128 stands for zero in the data rows.
Here are some numbered points:
[132 152 123 173 151 112 129 110  92 121 126  99  86 100 138 147] 0
[133 138 164 116 118 124 135 109 143 105 133  64 149 136 105 141] 1
[118 120 145  99 102 170 147 146 114 135 121 138 194 105 135 126] 2
[126 101 123 100 119 106 112 122 152 135 140 138 147 197 116 122] 3
[131 127 151  64  85 108 155 149 127  71 165 121 134 153 168 154] 4
[135 142 129 144 132 136 144 154 108 121 150 115 148 132 137 142] 5
[153 177 143 101 124 109 159 121 164  78 165   4 232 182  35 163] 6
[136 137  96 142 127 136 149 155 176 150 156 141 131 176 157 119] 7
[117 140 120 145 160 124 105 104 131 131 108 131 116  94 129 122] 8
[126 143 110 124 134 110 128 120 126 116 143 113 181 177 118 144] 9
[129 147 128 132 125 126 147 130 119 115 157  98 179 168 144 148] 10
[130 127 143 117 102 123 143 132 109 126 103 112 123  86  87 139] 11
[128 126 121 116 121 121 117 116 118 129 107 138 128 113  98 128] 12
[116 119 135 130 126 134 129 137 147 144 117 145 121 112 157 118] 13
[103  82 160  82 106 125  83  76 122 132  88 167 168 131 108 115] 14
[121 112 140 136 161 138 102 129 132 148 119 133 137 132 110 115] 15
[124 105 153 148 142 153  95 102 133 153  85 118  88  86 114  82] 16
[141 151 102 155 142 107 133 136 155 129 144 110 116 151 114 124] 17
[131 112 130 126 138 121 115 127 141 138 129 135 114 146 116 120] 18
[125 135 125 143 149 120 105  99 117 115 114 114  99 106 131 123] 19
[128 135 125 127 128 107 125 111 139 124 129 117 131 146 119 134] 20
[126 102 145 104 112 129 131 142 126 137 127 156 150 147 105 134] 21
[118  68 149  52 107 187 137 235 111 141 173 255 187 154 198 138] 22
[158 138 109 129 116 113 143 129 110 103 148  88 140 151  66 150] 23
[150 154  91 111  79 128 191 194  94 103 175 190  72 108 187 179] 24
[118 126 121 141 174 132  95 113 133 134 119 147 119 121 137 112] 25
[144 116 157 124 114 138 123 119 132 118 124  97 131 127  90 121] 26
[160 159 132 126 107 159 183 170 142 102 167  78 154 133 107 150] 27
[134 146 109 165 163 152 137 153 115 140 135 134 129 113 148 119] 28
[115 111 155 138 146 160 109 123 141 148 112 118 147 119 142  98] 29
[135 117 111 128 126 123 123 136 122 132 143 141 119 160 121 125] 30
[118 131 131 147 141 111 118 109 117 122 113 125  87  91 147 127] 31
[120 148 100 148 131 109 137 122 120 131 132 121 143 140 146 137] 32
[123 118 145 114 121 128 124 130 141 123 138 136 141 144 136 131] 33
[117 115 118 111 153 112  85 105 151 138 112 161 126 140  92 118] 34
[122 114 142 111 113 155 137 144 117 143 120 172 138 109 140 142] 35
[123 142 116 135 143 106 114 102 145 124 125 125 130 134 120 133] 36
[116 172  75 154 133  84 150 112 109 132 142 123 156 158 163 156] 37
[140 112 125 137 130 132 130 142 117 140 117 110 111 112  99 111] 38
[132  94 174 137 149 255 150 234  78 178 109 170 149  23 176  82] 39
[127 111 159 103 130 130 112 118 142 127 108 114 139 115  85 115] 40
[133 131 136 150 122 144 156 161 117 130 162 108 149 155 169 138] 41
[128 138 116 125 128 114 127 122 126 121 140 118 159 162 121 136] 42
[129 153 115 142 127 114 146 127 118 123 146 108 142 147 141 146] 43
[154 124 125 153 111 230 179 200 139 171 104 164  33   0 177  83] 44
[131  80 158 135 110 107 143 156 120 136 160  98 140 197 137 125] 45
[130 115 111 116 119 125 114 114 138 142 108 159  84 105 111 113] 46
[127 116 136 123 113 152 139 144 116 143 109 149 106  81 129 120] 47
[130 110 127 186 156 128  90  57  73  89 108  15  23  89 226  27] 48
[128 110 216  53 153 188  96  93 152 104  98  79 195  95  68 129] 49
[121 122 132  93 110  88  96  72 127 112  80 137  83  93  63 135] 50
[133 105 169 116  84 132 160 152 109 119 122  95 150 121  85 138] 51
[119 115 148 146 145 153 116 125 138 145 118 119 137 120 140 106] 52
[129 105 121 116 129 117  95 103 139 139 101 149 110 124  88 104] 53
[130 139 120 119 133 138 132 125 133 126 129 123 145 124 124 131] 54
[152   0 246  15   0 222 112 191 172 171  46 235   0   0  73  15] 55
[137 133 120 145 134 129 141 141 132 138 140 109 127 138 125 127] 56
[120 137 124 144 146 129 113 110 132 135 115 128 122 108 135 123] 57
[118 153 120 171 201  98  57  35  98  94  81  96  31  51 131 104] 58
[119 133 159 128 159 114 105  99 137 107 120  97 144 127 107 134] 59
[174 243  42  83  69  27 228 151  91  12 203  53 140 171  68 252] 60
[126 127 112 117 155 129  98 118 147 127 118 161 138 131 102 123] 61
Which point above is nearest to each new point by angle? Its number follows each.
[117 129 131 142 135 123 115 114 117 129 111 144  96  94 154 125] 31
[160 148 133 125 110 164 175 168 144 112 163  81 156 128 112 136] 27
[127 116 122 119 130 121 108 114 135 136 111 138 114 124 104 115] 53
[119 115 128 138 120 118 135 112 136 147 133  77 133 170 144 100] 45
[131 118 166  43  71 110 164 153 129  49 173 128 128 159 169 159] 4
[120 123 136 131 131 105 123 110 135 130 125 110 136 149 118 130] 20
[135  89 132 133 162 122  85 119 151 143 127 157  83 154  98 100] 18
[136 145 110 171 168 158 138 152 110 141 132 123 136 110 144 119] 28
[121 140 127 178 142  96 117 104 124 132 108 136  39  77 160 131] 31
[128 128 143 119 131 139 124 123 128 126 123 120 133 118 124 128] 49
[131 129 132 144 120 139 152 155 117 131 159 115 142 151 158 133] 41
[123 111 142 105 112 142 127 133 134 132 118 140 129 121 133 117] 55
[130 108  94 106 122 133  97 112 136 148  88 194  57  81 109  99] 46
[133 137 116 124 113 127 149 149 117 118 144 147 110 122 148 146] 24
[123 132 131 150 143 112 115 110 119 131 110 123  84  92 146 129] 31
[136 139 116 151 137 129 144 140 136 137 143 102 124 141 124 128] 56
[122 134 124 125 125  99 119 103 143 123 131 114 131 153 110 138] 20
[143 160  95 160 150 110 140 140 159 132 159 100 124 159 119 135] 17
[163 131 106 112  75  89 164 175 143  96 171 154  56 153 127 150] 24
[146 126 116 118  97 111 154 158 141 115 153 141  89 148 129 141] 24
[125 123 146 108 107 163 154 149 116 134 127 121 183 113 130 124] 2
[109 122 148 139 133  75 113  87 139 129 120  79 139 168 105 140] 20
[131 130 118 132 128 133 133 136 143 136 136 130 135 142 136 123] 7
[137 147  91 155 145 149 133 154 113 140 141 163 124 118 149 128] 28
[117  99 149 141 191 145  82 120 138 161 108 132 150 132  94 106] 15
[137 138 100 148 144 152 130 150 117 142 135 162 129 121 142 127] 28
[119 123 139 110 114 156 137 140 118 135 119 137 168 115 137 126] 2
[132 115 143 114  95 142 145 122  89 138  85 116 122  38  74 133] 11
[128 115 138 132 136 178 136 162 111 145 127 141 135 100 142 114] 39
[129 140 129 129 125 130 142 131 121 115 152 109 172 161 144 142] 10
[129 115 115 129 125 109 114 117 154 141 128 140  99 153 117 127] 18
[131 131 153  82  93 113 150 142 123  77 155 129 124 131 151 148] 4
